128 stands for zero in the data rows.
Some points, each followed by its number:
[110 102 104  92 225 155 164  90 168  91 146  98 167  91 133 115] 0
[ 91  90  92  90 140  91 192 166 149  91  93 192 106  91 255 193] 1
[164 120 107 132 118  91 143 147 162 125  91  91 101  91  91  95] 2
[ 96  90 170 116  91 121  92 111 126 127 172 119  91 127 127 184] 3
[190 155  92 121  91  91 124 158 142 165  99  91  95 128  91 104] 4
[103  90 194 154  91 187 111  99  90 189 135 124 205 108  91  90] 5
[184 209  92  90  91  91 103 164 193 157 134  91  91 150  91 135] 6
[115  90 245 238  91 255  92  90  90 152 158  91 221 103  91  90] 7
[ 91  90  94  90 127  94 165  90 151  91 206  91 152  91  91 117] 8
[ 92 172  95 103 164 103 148 132 102 137  91 150 152 138 132  90] 9
[114  90 140  90 103 116 204 156  90  91  91 187 167 114 148 163] 10
[181 159  92  90 185  91 211 127 162  91  91 148 155  91 182 117] 11
[176  90 168 100 139 115  92 202 175  96  91  91  91  91 159 198] 12
[ 91  90 200 207  91 109  92 103  90 235 178  93  97 120  91  95] 13
[ 91 250  95 100 161 154  92 111  94 142  91 255  91 205 189 139] 14
[227  90 136 194  91 133  95 151 171 180  95  91 162  91  91  90] 15
[108  90 169 105 157 127  94  90 163  91 194  91  91 142 138 195] 16
[ 91  90  92 127 119 137 166  90 160  98 255 149 255  91  91  90] 17
[ 91  94 122 184 139 161 111  90  90 124 131 128 165 159 110  90] 18
[136 129 134 122 156 122  92 109 139  95 116 103  98 142 127 139] 19
[158 149 103  90 146  91 135 159 162 100 101  91  91 121 157 145] 20
[ 91 131 102  90  91  99 137 189  90 176  91 229 121 165 128 129] 21
[122 139  92  90 185  91 213  90 176  91 142  91 237  95 137  90] 22
[ 91 172 123 143  91 137  92 145  93 193 116 192  91 222  91  97] 23
[ 91  90 255 120  91 230  92  90  90 118 230  91 131  91 115 197] 24
[ 91 112  92  90 174 119 160  90 156  91 188  92 154  91 210 172] 25
[130  90 210 255  91 202  92 102  90 157  91 151 177 205  91  90] 26
[ 91 100 100 188  91 204 120 128  91 150  99 108 151 163  91  90] 27
[176 143  92 113 163  91 190 109 160  91 111  91 206 102  91  90] 28
[153 133  92  90 114  91 191 162 178  91  91 133  95  91 137 135] 29
[105 161 116 155 173 148  92 118 132  91 108 135 114 170 115  90] 30
[ 91  90 162 153  91 116 152 201  90 157  91 209 114 201 112  90] 31
[ 91  90 203 204  91 131  92  96  90 184 167  91  95 115  91  97] 32
[174 148  92  90  95  91 211 177 186  91  91 120 137  91 202 166] 33
[159  90 167 162 129 255 110 116 119  96  91  92 110  94 130  90] 34
[166 127 124 131  98  91 164  90 192 139  91  91 116  91  91 118] 35
[100  90 181 141 162 107 107 124  90 120  96 127  91 161  93 154] 36
[ 94 155  92 169 113 117  92  90 122 181 179 159 165 127  91  90] 37
[143  90 226 118 255  91 132  90 125  91 135  91  91  91 124 227] 38
[ 91 153  92 127  91 108  94 139  90 220 144 195 131 180  91  90] 39
[150  99 166 108 160 123 147 128  90  91  91 120 110  98 142 158] 40
[212  90 241 163 235 218  92  90 102  91  91  91 124 114 174 153] 41
[ 91 155  92  90 129  91 146  90 218 127 166 165  91  91 159 163] 42
[165 183  99  90  94  91 100 138 163 170 106  91  91 128  92 144] 43
[119 194 102 126 123 141  92 152  90 149  91 199  97 194 131  90] 44
[ 91  90 197 166  91 158  98 105  90 166 188  95 127  95  91 138] 45
[182 111 183 151 201 169 104 105 112  91  91  91  97 113 153 160] 46
[ 91 139  92 145  91  93 101 125 136 175 180 141 113 156  91  90] 47
[112 162  92  90 109  91 213 177 158  91  91 167  91  94 201 184] 48
[131 143  92  90 199 125 153  90 151  91 111 106 151  91 153 131] 49
[ 91 100 134 122 135 160 117  90  90  91 113 145 125 169 181 144] 50
[166 163 168 170 127 160  92 167 101 154  91 152  91 245  91 121] 51
[132 110 117 124 103 125 118 110 155 107 144  91 121  91 123 129] 52
[118  90 179 239  91 140  92  90  90 218 114 104 126 255  91  90] 53
[ 98 143 113 128  91 118 123 145  90 149 102 170 116 122 134  98] 54
[ 91 164  92 144  91 110  92 150  90 200 116 189 119 207  91  90] 55
[111 147  93 114  94 108 122 140 135 123  94 166  91  91 145 155] 56
[135 116  92  90  91  91 196 168 144 130 115 153 133  91 105 123] 57
[ 91  90  92 141 176 174 198  90  99  91 133  96 229  91 140  90] 58
[165 255  92  90 127  91 114 151 155 132  95 169  91 143 185 131] 59
[140  90 223 183 234 202 114  90  90  91  91 122 211 127 118  90] 60
[ 91  90  99 179  91 184  92  90  90 153 229 190 172 135  91  90] 61
[154 244  92 199 102 142  92 194  90 255  91 248  91 219  91  90] 62
[218  90 208 151  99 226  92 133  90 106  91  91 186  91 103 104] 63
[152  97 129 134  91  94 154 166  96 110 110 106 102  91 123 128] 64
[189 138 129 108 159 143 105  90 132  91  91  91 136 140 180 137] 65
[ 91 128  92 119 234 154 207  90 149  91 187 157 255  91 115  90] 66
[198 211 124  90  91  91  92 165 162 179 120  93  91 203  93 233] 67
[ 91 136 126  90 123 162 110 131  93 110  96 165  91 131 189 134] 68
[128 146  92 124 111 110 101 164 136 141  97 103  96 140  91  90] 69
[ 91  90  92 141  91 146 196  90  90  91 216 195 231  95 115  97] 70
[106 145 189 213  91  91  92 141  90 253 182 123  91 159  91 105] 71
[ 91  90  92 181 213 181 172  90 126  91 118 142 255  91  91  90] 72
[204 206  92  90 169  91 105 121 192  91  91  91  91 147 152 157] 73
[ 91  90  92  90 134 116 183  90 133  91 237 130 162  91 207 187] 74
[ 91  90 159 124  91 120 157 167  90 141 124 132 118 153  91 140] 75
[117  90 255 204 164  91  92  90 173  99 223  91 116  91  91 155] 76
[ 91  90 127  90 125  91 127  90 153 131 229  91 138 104  91 114] 77
[ 91  90 105  90 150  91 182  90 157  91 207  91 143  91 128 149] 78
[133 117 136 127 195 179 113 135 111  91  91 100 113 165 151  90] 79
[ 91 159 130  90  91 118  92 174 109 141 125 126  91 121 215 195] 80
[ 91 186  99 134 216 151  92  90 147  95 145 216 141 155  91  90] 81
[ 91 132  92  90  91 122 153 155  98  91 117 239  95 132 230 221] 82
[ 91  90 179 119 134 244  92 130 104 102  91 126  91 190 154 154] 83
[154 102 146 116 159 132 114 111 132  91  91  97 110  91 172 144] 84
[127 106 195  90 136  93 156 162  90  91  91 182  91 185 203 189] 85
[ 91 130  92  90 172 120 185  90 143  91 178 135 194  91 129 130] 86
[169 178 127 171 111 125  92 171 106 170  91 139  91 226  95  90] 87
[ 91 132 128  99  91 144  92 171  90 205 123 190  91 191 148 117] 88
[146  92  92  90 151  91 243 122 182  91 121 101 133  91 220 192] 89
[171 195  94  90 133  91  92 170 160 123  91 118  91 129 131 134] 90
[220 159 174 116 210 111  92 170 153 126  91  91  91 135 121 126] 91
[164 128 191 160 149 130  92 140 133 128 128  91  91 235 110 145] 92
[ 91  90 201 190  91 151  92  97  90 175 199  97  91 116  91 142] 93
[172 149  92  90 150  91 245 117 219  91  91 144 199  91 255 171] 94
[125 201 101 156  91 134  92 172  90 189  91 196 100 225  91  90] 95
[ 91 141 111 177  91 154  92 179  90 216 116 153  91 219  91  93] 96
[195 181 170 201 116 173  92 177  90 207  91 152  91 216  91  96] 97
[116 119  92  90  91  91 211 175 148 126 106 134 103  92 102 117] 98
[ 92 143 104 173  91  91  92 158  90 237 140  91 129 216  91  90] 99
[ 91  90 188 152  91  96  92 107 130 188 197  97  91 104  91 127] 100
[117 173  92  90 210 132 176  90 159  91 101 155 187  94  91  90] 101
[ 91 127  99 142  94 139  92 135  90 169 133 142  91 133  91 112] 102
[ 91 126 103 122 147 126 127  90 103  93 142 137 164 163 141 152] 103
[132  90 245 155 194 205  92  90  97  91 127  91 105 100 137 154] 104
[ 91  90  92  90 160 126 178  90 148  91 199  95 162  91 166 158] 105
[106 103  92  90  91  91 210 173 167  91 136 134 109  91 199 178] 106
[122 157  92  96  95 108 142 156  90 129  91 127 128 136 179 109] 107
[ 91 136 107 150 185 165 111  90 146  94 145 185 156 159 111  90] 108
[132  90 178 104  91 203  92  93 115 123 165  91 190  91 121 112] 109
[ 98 169  92  90  91  91 177 207 132 147  91 202  91 170 148 142] 110
[113 117 144 144 121 105  92 133 124 156 134 120  91 132  91 116] 111
[ 91 140  92  90  91  91 254 152 155  91 128 182  92  91 227 179] 112
[190  90 171  98 132 138 156 148 108 128  91  91 138  91 138  90] 113
[141 145  92  90 148 103 188 184 189  91  91 168  91 100 231 169] 114
[103  90 200 121  91 166 147  90  90 128 173  91 244  91  91  90] 115
[139 121 120 137 115 106 106 115 134 128 128  91 111 152  91  94] 116
[125 213  92 175  91 156  92 207  90 174  91 197 110 213 150  90] 117
[ 91 152  94 132 158 155  92  90 139  91 179 202 136 170 140  98] 118
[ 91  90 133 169  91 121 125  90  90 169 136 131 182 166  91  90] 119
[163  90 225 165  91 212  92 108  90 151 114  91 157  91  91  97] 120
[184 149  94 172  94  98 121 158 104 173  91  91 157 164  91  90] 121
[155 141 139 183 154 121  92 155 125 145  91  91 133 145  91  90] 122
[125 124  97 108 181 121 149  90 154  91 122  91 140  91 131 125] 123
[128 169 124  90 123  91 106 202 128 166  91  91  91 125 113 108] 124
[114 160  92 109  91  93  96  98 129 106 186 110 106 130 138 167] 125
[ 91  90  92  95 159 122 176  90 111  92 196 151 216  91 131 124] 126
[183  90 199 145 219 136 122 128  90  91  91 109  91 135 192 191] 127
[ 91 144  92  90 112  91 158  91 147 113 166 117 129  91 147 177] 128
[118  90 132 129  91 155 121 119  90 141  91  95 133 120 138 102] 129
[196 230  92  90 158  91  95 118 203 117 114 110  91 125 110 136] 130
[100  90 208 198  91 174  92  90  90 174 158  91 112 112  91 105] 131
[ 91 125  92  90 182  91 179  90 167  91 177 137 177  91 137 130] 132
[115  90 187  90 170 132 151  90 166  91 193  91 142  91 193 217] 133
[166 113 100  90 100 159 205 193  90  91  91 166 164  95 140 133] 134
[ 92 103  92  90 222  91 187  90 184  91 178  91 191  91 166 159] 135
[242 219  92  90 143  91 102 198 188  91  91  91  91 122 191 196] 136
[108 160  92  90 100  91 160 207 136  91  91 181  91  91 212 185] 137
[ 91  90 115  92  91  91 165 137 107 170 159 162 135  91  91 116] 138
[ 91 106  92 124  91 110 178 126 102 155 133  91 200  91  91  90] 139
[ 91  90 147  90  93  95  92  90 138 156 235 140  94 185 104 169] 140
[147 195 134  90  91  91  92 200 133 255 122 108  91 245  91 138] 141
[117 138 103 175  91 125  92 160  90 182  96 110 100 164  91  90] 142
[154  90 246 185 165 196  92  90 101  91 119  91  91  91  91 181] 143
[ 91  96 109 140 104 137 116  90  90 154 242 221 189 141  91  97] 144
[165  90  92  90 152  91 255 114 170  91 102 106 216  91 136 144] 145
[ 91  92 105 124  91 155  96 150  90 152 163 114  94 167 135 124] 146
[126  90 187 148  91 175  92  98  90 179 156  91 168  91  91  90] 147
[209  90 166 152  91 141  92 219  90 158  91  91  91  91  98 126] 148
[104 126 198 174 223 141  92  90 134  91 121 135  91 105 160 168] 149
[117 150 123 109 142 110  96 164 130 142  91  98  91 148  91  90] 150
[ 91 135 122  90  91  91  97 172 115 215 135 139  91 144  91  94] 151
[145  97  98  90  96  91 186 154 119 120  95 103 138 120  91 110] 152
[ 91  90 168  90 157 116  92  90 164 108 245  91  91 115  91 215] 153
[ 99  90 182  90 148 111 161 212  90  91  91 192  91 119 178 204] 154
[ 96  92 129  97  97  99 145 111 110 119 139 127 122  91 121 149] 155
[ 91  94 123 138 159 120 133  90  90 103 160 175 182 163 109 129] 156
[128 108  93  90 118  91 192 135 213  91 145 127  91  91 134 175] 157
[173 128 138 182 158 128  92 156 121 140  91  91 122 136  91  90] 158
[108  90  92  90 165  91 177  90 167  91 196  91 181  91  94 114] 159
[ 91 107  92 185 114 142  92  90 101 150 197 158 186 132  91  90] 160
[133  90 138 204 111 165 139  90  90 133  91  91 193 143  91  90] 161
[119 179  92 126  99 152  95 193  90 159  91 184 100 118 129  90] 162
[114 185  93 156  91 121  92 163  90 198  91 185  93 152  91  90] 163
[ 94 146  92 119 161 143  94  90 129  93 190 182 153 125 102 118] 164
[100 128  92  90  95  91 175 128 161  98 124 155 111  91 139 156] 165
[119  90 134 167  91  98 105 220  90 212  91  91  97 150  91  90] 166
[ 91 180  96  90 144 103  99 111 148  91 168 200  91 153 178 178] 167
[109 203  92  90  91  91 106 113 171 128 192 137  91 136 168 240] 168
[198  90 139 113 244 142 140  90 210  91 127  91 118  91 175 184] 169
[123  90 155 128 104  91 150  90  90 133 113 124 145 115  97 142] 170
[102 133 204 255  91 138  92 175  90 255  91 162  91 207  91  90] 171
[ 91 123 104 107  91 150  97 110  90 125 166 155 104 178 165 150] 172
[188 180  92 134 175 109 124 134 150  94  91 116 139 146 111  90] 173
[ 91  90 161 110 113  91  92  94 129 122 209 109  95 159 101 165] 174
[115 105 145  90 219  91 125  90 199  91 189  91 127 101  91 138] 175
[189  90  92  90 124 145 211 167 101  91  91 150 140  91 241 200] 176
[107 122 138 105 172 145 118  90 112  93  91 116 146 135 187 118] 177
[ 91  90 195 109 146 130  92  90 152 118 204 120  91 183  97 195] 178
[239  90 200 230 132 168  92 147  90 151  91  91 115 108  91  90] 179
[116 104  92  90 202 120 159  95 160  91 159  91 112  91 168 133] 180
[ 91  90 115 122  91 141 101  96  90 173 178 166 122 150 114 113] 181
[172 156  92 134 145  91 123  97 244  91 115  91  95  91 157 115] 182
[174 184 108  90 136  91 100 174 160 118  91  91  91 132 135 147] 183
[ 91  90 210 125 116 199  92  90  90 118 169  99 140 101 119 156] 184
[ 91 122  93 164 147 178 105 109 124  91 116 145 122 192 138  90] 185
[121  90 158 119 223 219 154  90 180  91 137  91 130  91 111 109] 186
[130 128 132 142 106 109  92 119 122 161 131  99  91 169  91  90] 187
[135 159 125 154 100 113  92 139 103 195  91 134  91 191  91  90] 188
[155  96 128 212 152 180  92  90 195 105 132 116 197  91  91  90] 189
[ 91 108 131 175 166 136 126  90  97 130 106 134 180 145  91  90] 190
[255 170  92  90 103  91 171 173 173  91  91  91  91  94 195 255] 191
[147 133 111 146  91 112  92 128 224 170 144  91  91  91  91  90] 192
[ 91 106  92  90 198 119 140  90 170  91 181  98 136  91 165 176] 193
[185 170 120  90 135 120  93 202 132 140  91  91  91 116 144 108] 194
[ 91 140 124 114 100 124  92 109 108 153 144 179  91 192 124 127] 195
[ 91 112  92 215 119 217  92  90  96 143 222 193 189 110  91  90] 196
[220 202  92  90 132  91 123 124 180  91  96  91  91 150 181 201] 197
[102  90 225 154  91 211  92 106  90 141 144  91 139  99 122 136] 198
[109 218  92 107  91  91 166 141 136 130  92 216 132  99 189 104] 199
[159  90 119 140  91  91 142 166 117 132 103  91 117  91  91  99] 200
[ 91 129 175 180  91 201  92 134  90 249 164 212  91 175  91  90] 201
[ 91 111 129 167 165 145 123  90  92  95 106 127 168 174 108  90] 202
[125  90 176 153  91 136 116 148  90 114 126  91 105  91 112 139] 203
[ 91  90 187 150  91 139  92 108  90 196 193  91 146  91  91 113] 204
[ 91 108 136 130 124 141 116  90  90 156 124 124 145 139 105  94] 205
[147 100 212 142 190 171  92  90 105  91 111 123 126  96 135 155] 206
[169 177 106  90  91  91  92 201 148 166  91  91  91 140  92 127] 207
[ 91 178 100 111  91 144  92 132  90 203 156 231  91 217 120 111] 208
[214 176  92  90  91  91 118 152 229 102 113  91  91  91 168 186] 209
[ 91 139  92  95 116  91 173  92 136 140 146 111 207 136 100  90] 210
[ 94  99 154 138  91  91  92 110 133 163 193  91 106 203  91  98] 211
[ 91 106 119  90 202 118 159  90 194  91 181  95 124  91 237 205] 212
[ 91 121  92 110 234 124 217  90 164  91 137 100 228  91 115  90] 213
[ 91 114  92  90 173 117 170  90 154  91 185 104 155  91 203 161] 214
[ 91 116 129 108 136 129 100 134  94 106 148 149  91 155 156 130] 215
[ 91 200  92 101  91 117 115 139  90 136 103 208 131 146 198 114] 216
[ 92  90 173 132  91 141 100  99 100 132 158  91 122  91 107 130] 217
[ 91  90 144 117  91 121  92  99 114 155 214  91  91 127  91 140] 218
[130  90 196 164 119 189  92  92  90 150  91 124 124 102  96  91] 219
[163 177  92 129 156  91 165 153 247 102  91 114  91  91 110 110] 220
[175 182  93  90  91  91  96 219 160 154  91  91  91 154 120 137] 221
[176 226  92 142 157 134  95 134 109 141  91 154 123 172 116  90] 222
[155 110 160 198  91 147  92 235  90 222  91 122  91 191  91  90] 223
[134 136  92 117  93  91 145 140 189  91 132  91  91  91 155 141] 224
[ 98 125 138 108 162 116  95 144 120 126  95 141 101 135 148  99] 225
[185 154  92 120 193 118 153  99 165  91  91  91 156  91  91  90] 226
[113 138 110 178 226 142 109  90 120 116 113 152 201 121  91  90] 227
[ 93  90 246 147  91  91  92 130  90 122 175  94  91 197 124 176] 228
[180  90 171 177 110 135 111 112  90 112  91  91 157  91  96  90] 229
[147 223 100 147 123 125  92 161 106 136  91 183 100 206 141  90] 230
[255 216  92  90 110  91 208 255 247  91  91  91  91  91 242 207] 231
[124 149 107 105 180 140  97  90 145  93 100 145 109 114 125 124] 232
[158 176 173 182  91 141  92 175  98 196  97 144  91 255  91  94] 233
[137 194  92 102 160 110 173 102 125  91  91 125 188 104 171  90] 234
[115 111 133 107  91 119 122  92 101 145 103  91 147 129 114 115] 235
[ 91  90 193 204 101 201  92  90  90 172 162 121 137 181  91 140] 236
[128 143  92  99 166  91 192  90 153 107 120  93 202  98 114  90] 237
[115 135  92  90 237  91 221  90 204  91 164  95 221  91 137  90] 238
[124 101 119 156 146 222 125 121  96  97  91 113 132 155 128  90] 239
[178 104 185 145 201 105  92  91 172 102 130  91  91 158  91 128] 240
[188 196 106  90 174 131  92 143 161 141  91 110 116  99 118  90] 241
[154  90 124 125  91 103 145 173  90 122 104  91 117 107  95 117] 242
[169 115 114 141 102 120 109  99 202 138 133  91 139  91  91  90] 243
[255  93 241 104 188 165  92 185  90 162  91  91  91  91  91  90] 244
[132  90 171 148  91 190 103 120  90 153 147  91 159  91  91 102] 245
[158  90 242 108 101 255  92  99  90  91 113  91 181 118 137 153] 246
[153 116 150 184 234 144 131  90 116  91  91 153 218 169 109  90] 247
[229 160  93 213 194 146  92  90 242  91 121  91 198  91 102  90] 248
[136  90 177 161 124 163  98 124  90 116 106  91 101 112  97 138] 249
New points follow, each followed by the number of its nearest point above.
[109  90 118  90  91 220 214 183  90  91  91 174 172 116 180 128] -> 134
[ 91  90 115  90  91  92 134 106 130 124 171 136 108  91 136 176] -> 155
[105 143  92  90  91  91 185 154 170 107 117 138  92  91 128 150] -> 165
[118  90 148  90 141 138 212 165  90  91  91 121 107  91 255 231] -> 176
[110  90 161 135  91 112 133 153  90 132 112 139 105 122  91 123] -> 75
[149 112 197 159 166 135  92 112 142 128 122  91  91 184  91 167] -> 92
[ 91 111 144 110 126 105  98 123 103 172 142 156 100 125 106  90] -> 111
[135 152  92 151 165 154  92 120 125 123 132 154 119 128  91  90] -> 30
[ 94 167  92  90 119  91  92  90 144 132 197 159 116 142  98 156] -> 125
[ 91  98 128 155 157 117 130  90  90 102 141 142 209 156 124 114] -> 156
[ 91  90 255 191 126  91  92  90 157 127 255  91  91  91  91 215] -> 76
[ 91  90 143  90  91  91 110 153  90 142 225 104  91 120 156 255] -> 3
[114  90 147 192 135 158 128  90  90 154  91  91 187 147  91  90] -> 161
[ 91 207  92  95 146 106  92  95 125 153 117 223 114 207 110  90] -> 44
[ 92 158  92 153  91  91 113 133 229 157 147 110  91  91  94 127] -> 192
[100 124  99 103  91 152 118  90 212 127 147 113 108  91 143 109] -> 52
[119 147  92 148  91 134 137 144  90 168  91 130 160 109  91  90] -> 54
[255 231  92  90 102  91 101 196 211  91  91  91  91 138 188 238] -> 136
[ 91  90 255 211  91 136  92  90  95 162 228  91  91 149  91 163] -> 93
[ 96  90 176 160 102 165 149  90  90 145 101 128 192 101  91  90] -> 5
[221 149 198 153 141 121  92 198  90 134  91 194  91 221  92 117] -> 51
[ 91 148  92  98  91  91 138  98 210 152 203 129  91  91 139 141] -> 42
[206  90 218 126  98 235  92 112  90  91  97  91 181  91 136 108] -> 63
[118  90 137  90 152 127 151 112  91  91  91 154 121 112 177 185] -> 40
[117 108 128 112  91 137 108  90 194 159 175  99 152  91  91  94] -> 243
[124 183  92  90  97  91 101 137 162 153 145  99  91 130 128 173] -> 43
[135  90 154 153  91 126 112 127  96 129 136  91 109  91 105 118] -> 203
[120 166  97  90 137  91 106 129 138 112 107 118  91 140 168 176] -> 20
[ 91 105  92  90  91  91 192 153 149 101 164 172  91  91 184 201] -> 106
[169 129 161 166 140 161 102  97  90 113  91 101 158 104 139  90] -> 229
[107  90  92  90  91  91 194 154  91 116 123 151 132  91 110 145] -> 57
[ 91  90 139 127 147 129 123  90  90 107 143 178 184 159 121 112] -> 156
[133 161 120 164  91  95  92 151  97 187 109 126 121 203  91  90] -> 188
[ 91 201  92  97 142 148 121 108 101 115  92 214 134 143 164 109] -> 216
[ 91  92 142 135 106 122  92  96 115 164 177  99  91 150  91 163] -> 218
[ 95  90 191 245  91 169  92  95  90 227  91 163 124 255  91  90] -> 53
[172 195  92  90 158  91  93  90 167  91 112 113 128 130 154 175] -> 73
[ 91 160 114  90 132 131 104 111 130 114 115 184  91 134 163 135] -> 68
[136 127  92  90 241  91 202  90 213  91 136  91 197  91 156 108] -> 238
[ 91  90 162  90 153 116 150  90  90  91 169 164 124  95 154 190] -> 155
[141  90 160 105 149 108 149 139  90  93  91 145 119 127 112 157] -> 40
[204 101 171 153 184 135 129 132  94  91  91  91 101 112 130 118] -> 46
[ 91  90 236 193  91 255  92  90  90 195 198 135 216  91  91  90] -> 7
[ 92 105  92  90  91  91 188 143 145  91 138 151  96  91 212 202] -> 106
[146 182  92  90 245 117 154  90 166  91  91 131 156 102 176 105] -> 49
[142  90 138 136  99  96 123 129 113 148 121  92 124 105  91  93] -> 200
[177  90 171 104 148 145 168 183  90  91  91 123 111 142 137 161] -> 40
[ 91  90  92 104  91  91 199  90 101 153 208  93 201  91  91  90] -> 139
[117 132  92  90 197  91 232  90 171  91 122  99 215  91 160  90] -> 22
[ 91 220  92 215  91 171  92 158  90 231 108 255 103 214  91  90] -> 62
[111  90 242 199  91 186  92  90  90 156 158  91 115  91  91 107] -> 131
[ 91  90 162  90 107 146 175 138  90  91 135 221 107 138 214 244] -> 82
[ 91  90 137 120 103 128 114  90  90 164 182 165 145 166 103 104] -> 181
[105 157  92 116 119  91 137 106 122 139 131 121 152 133  91  90] -> 210
[140  91  92  90  91  91 203 174 139  95 110 147 145  91 140 143] -> 57
[ 91 169  92  96  91 141 165 107  90 113 133 188 181 106 169 109] -> 216
[146 117 122 197  91  91  92 187 212 255 178  91  91  91  91  90] -> 192
[143 189  92 124 160 158 154 124 108  91  91 152 135  91 168 106] -> 234
[ 91 138  92 181 187 228  92  90 117 107 255 239 203 127  91  90] -> 196
[ 91  90  92 185 119  92 187  90 252  96 255  91 237  91  91  90] -> 17
[ 91 137  92  90  91  91 202 163 150 113 141 168  91  92 149 171] -> 165
[ 91 113  92  90 111  91 146  90 143 102 184 114 161 115 136 117] -> 8
[152 113 105 135 125 102 128  98 112 127  91  91 119 144 100 107] -> 116
[123 165  92 101 107  91  96  97 142 110 178 139 103 115 145 178] -> 125
[ 91 133 114 126 104 100 111  90  90 213 128 208 168 162  91  90] -> 39
[161  90 133 161  91 125 103 130 169 158 141  91 135  91  91  90] -> 243
[152 145  92  90 103  91 199 184 178  91  91 112  91  91 151 143] -> 29
[197 110  92  90 125  99 185 184 117  91  91 137 152  98 152 138] -> 134
[ 96 131  92 105 136 106 136  95 137 109 137  91 144 134 142 101] -> 123
[ 91  90 233 209 151 255  92  90  90 106 202 157 246 105  91  91] -> 7
[ 97 135  92 106 137  96 153  90 130 126 136 102 168 115 102  90] -> 210
[232 131 110 144 138 131 147 108 175 103  91  91 170  91 102  90] -> 226
[198  90 213 135 171 255  98 122  93  91  91  91 152  91 224 121] -> 41
[ 91  90 255 234  91 168  92  90  94 161 200  91  91 123  91 164] -> 93
[149 128 137 185 249 185 128  90 125  91  91 127 196 191 131  90] -> 247
[132 176  92  90 228 109 174  90 178  91 109 122 173  91 193 131] -> 49
[ 91 135  92  95  91  91 158 123 180 135 160 153  95  91 116 142] -> 165
[178  90 206  90  91 140 101 168 134 121  91  91  91  91 151 178] -> 12
[164 236  98 126 185 128  92 119 119 114  91 188  94 178 130  95] -> 222
[118  90 119  90  96 106 193 160  90  91 101 147 138 107 159 174] -> 10
[124 199  92 156  91 136  92 168  90 177  91 176  96 199  99  90] -> 95
[ 91 113  92  92 150 123 189  90 134  91 141 115 180  91 114 108] -> 86
[ 91  90 185 113  97 125 110 106  90 117 164 152  94 119 156 199] -> 3
[152  90 243 153  91 241  92 114  90 137 113  91 172  91  91 118] -> 120
[129 177  92  90 183 119 191  94 139  91  91 135 203  91 164  90] -> 234
[ 91 131 110 121  91 127  92 178  94 160 141 101  91 134 104  98] -> 102
[164 183 100 112 150 110  92 144 144 153 101 125  92 109  91  90] -> 241
[176  90  92  90 184 100 255  90 210  91 107  91 255  91 243 170] -> 94
[ 95 120  92 154 147 153 145  90 138 101 222 137 253  91  91  90] -> 17
[129  90 173 130 145 235 184 100  90  91  91 153 152 147 155 112] -> 239
[125 160  92  98  91 106 101 101 142 112 179 119 106 122 130 167] -> 125
[226  90 224 136 174 216  92  96  90  91  91  91 169  91 102 101] -> 63
[169 181  92 196  91  91  92 255 114 189  91 180  91 140  91 127] -> 163
[127 173  92 183 166  91 162 117 201  91 125 196 105 108  91  90] -> 220
[114 124  92  90 209  91 172  91 189  91 151  91 120  91 168 138] -> 180
[104 179  92  90  97  91 104 101 154 117 143 134 103 172 130 169] -> 125
[ 91 183  92  90 151  91 202 110 203 106 141 218  91 120 161 175] -> 42
[115 117 142 101 157 169 115  90 103  92  91 131 159 141 200 138] -> 177
[183 118 114 164  91 116  96 126 206 120 120  91 127  91  97  90] -> 243
[140  90 231 160  91 161  92 154  90 137  91 112  91 255 155 193] -> 92
[138 178 121 118 150 111  98 155 141 130  91  91  91 147  95  90] -> 150
[ 91 139 106 136 204 150 107  90 115  91 156 192 204 158 104 107] -> 108
[104  90 207  90 121 141 187 135  90  91 171  91 116  91 188 255] -> 133
[102 148  94 154 144 114 108  90 131 101 135 138 143 172 100  91] -> 30
[132  90 149  91 125 107 161 135  90  91  91 122 121 124 145 159] -> 40
[163 123 101 145 103  91 133 158 151 105 100  91  97  91 126 115] -> 2
[102 103 119 134 105 118 125  97 101 121 120  93 137 150 111 118] -> 235
[122  90 134 133 119  91 111  97 160 158 176  91 122 132  91  90] -> 116
[173  90 198 126  91 138  92 141  90 163 172  91 104  91 108 167] -> 203
[102 129  92  90  91  91 193 148 140 118 123 149 102  91 142 144] -> 165
[ 91 133  92 105  91  94 150 105  90 160 158 111 170 143 103  90] -> 210
[179  93 116 151  91 129 106 128 159 107 108  91 116  91 127 125] -> 52
[ 91 159 104  90 147 137 120 107 132  91 130 156  91 158 227 197] -> 167
[176 105 146 134 192 129 118 110 111  91  91 108 118  91 148 145] -> 84
[115 207  92  90  91  91 102 108 193 126 202 159  91 124 141 190] -> 168
[ 91  90 155  90 106 147 164 118  90  91 143 181 107  93 238 238] -> 82
[211  90 217 231 110 152  92 134  90 156  91  91 122  91  91  90] -> 179
[ 91 108 114 113 131 115 128  90 107 118 123 117 142 149 139 139] -> 103
[131  90 249 144 184 218  92  93  90  91  91 104 119  96 150 113] -> 104
[182  96 153 160 100  92 132 145 106 145  91  91 119 107  91  90] -> 200
[125 162  92  90  91  91 132 182 153 117 125  91  91  91 237 228] -> 80
